In the rows, 128 means zero.
A single turn carries every row of the set below to another of its rows. Some are shown first; where does it send the rows asked next?
tules: [115 105 121 137 112 142 157 100 126 123 150  97 137 158 149 125 111]
nimol: [105 137 134 122 155 116 103 121 150 144 140 139 159 150 128 111 131]
rar: [130 154 120 136 150 114 130  76 148 119 109 150 111 148 115 135 146]
Rikot: [ 82 168  90 136 126 152 133 104 143 122 138 140 121 156 132 134 126]
putuk: [135 110  92 142 128 111 145  84 120 126 109 105 137 153 161 126 108]
Zered: [125 158 128 169 105 114 122 129 123 148 114 139 118 138 128 119 146]
Nudov: [100 139 126 158 153 138 118 124 104 126 161 147 118 142 140 133 138]
Vek: [127 103 136 149 121 134 116 107 109 126 137  81 109 140 128 127 142]
dip: [129 125 139 156 135 124 101 133 113 127 141  99 140 118 117 116 122]
pek: [ 98 127 133 158 149 120 106 130 132 140 132 129 153 112 110 132 133]
Buk: [ 99 152 132 124 138 130 107 127 126 119  96 114 112 129 129 139 159]
Zak: [120 141  94 131 100 135 121  77 117 125 103 129 150 131 157 153 127]
Tode: [136 116  91 154 134 127 140  82 118 116  98 105 147 146 152 120 113]
zetab: [128 125 108 161 146 152 132 104 128 117 114 142 127 118  92 125 121]
fabuv: [107 145  91 164  98 126 135 123 125 143 122 141 112 125 119 121 137]
vose: [136 119 143 152 130 129 119 115 105 123 141  80 122 134 124 122 128]
foded: [118 101 143 102 127 126 119  89 139 128 118  95 142 149 141 137 124]
Dil: [136 112 119 152 140 104 119 105 121 151 141 150 133 143 145 138  91]
forul: [122 132 127 129 124 126 115  73 139 117 142 154 149 140 116 110  99]
begu: [104 123 139 123  99 124 147  87 124 129 120 126 109 156 165 147 142]
fomu: [ 99  99 116 151 152 122 131  82 142 137 115 139 141 139 141 164  97]
norov: [102 153 137 116 124 142 114 111 113 118 110 107 104 139 138 147 154]
tupu: [125 120 113 182 120 114 129 101 124 145 131 144 103 154 132 103 135]
Dav: [138 151  94 155 125 135 131 108  89 126 137 124 117 149 160 128 118]
Rifi: [109 142  90 129 109 137 134  90 115 131 101 131 132 133 158 164 125]
Medu: [128 132 108 154 150 160 135 103 126 117 113 149 128 119  96 127 124]
veso: [110  99 144 111 126 136 109  89 121 126 128  97 129 142 144 146 120]
fali: [121 118 133 158 154 106 124 118 127 152 128 142 144 147 129 136  84]
Zafup: [ 93 147  89 117 156 118 148 103 153 121 112 131 128 158 142 141 110]
suz: [118 130 131 160 136 144 151 112 100 118 136 111 105 142 149 165 129]
Pag: [149 158 100 154 132 136 118  97  96 121 123 127 128 152 162 135 127]
kere: [100 143 133 116 125 140 113  97 116 113 129  91 103 152 140 143 147]
Letiz: [ 84 155 105 116 141 116 144 110 160 132 110 129 139 156 125 132 112]
kela: [116 120 142 100 137 110 105 101 153 132 120 107 153 152 139 125 126]
meso: [108 151 115 164 109 120 128 132 126 153 114 147 114 137 113 121 139]
lef: [132 148 120 136 148 113 135  69 149 122 108 154 117 147 114 136 142]
gef: [ 88 137 132 140 154 107 116 125 145 134 102 135 129 136 123 114 157]
bom: [ 86 162 111 117 129 127 137 112 157 121 106 123 151 154 137 131 114]
Dof: [129 115 138 159 160 111 128 120 130 141 117 128 153 144 137 141  88]
kalo: [ 79 113 120 131 120 129 132  97 145 143 118 148 138 133 137 156 158]
Sapo: [125 133 123 136 125 126 122  74 133 116 141 157 145 136 115 102 104]
Sibes: [100 101 117 153 151 107 147  98 145 124 145 114 144 155 138 102 133]

Nudov goes to Sibes
Dil goes to Zafup
tules goes to begu
Now find these:
Dav goes to putuk
Dof goes to bom
Tode goes to Zak
Buk goes to dip
pek goes to nimol
Sapo goes to lef
vose goes to foded
zetab goes to forul
Rikot goes to tupu
Letiz goes to meso
Vek goes to veso

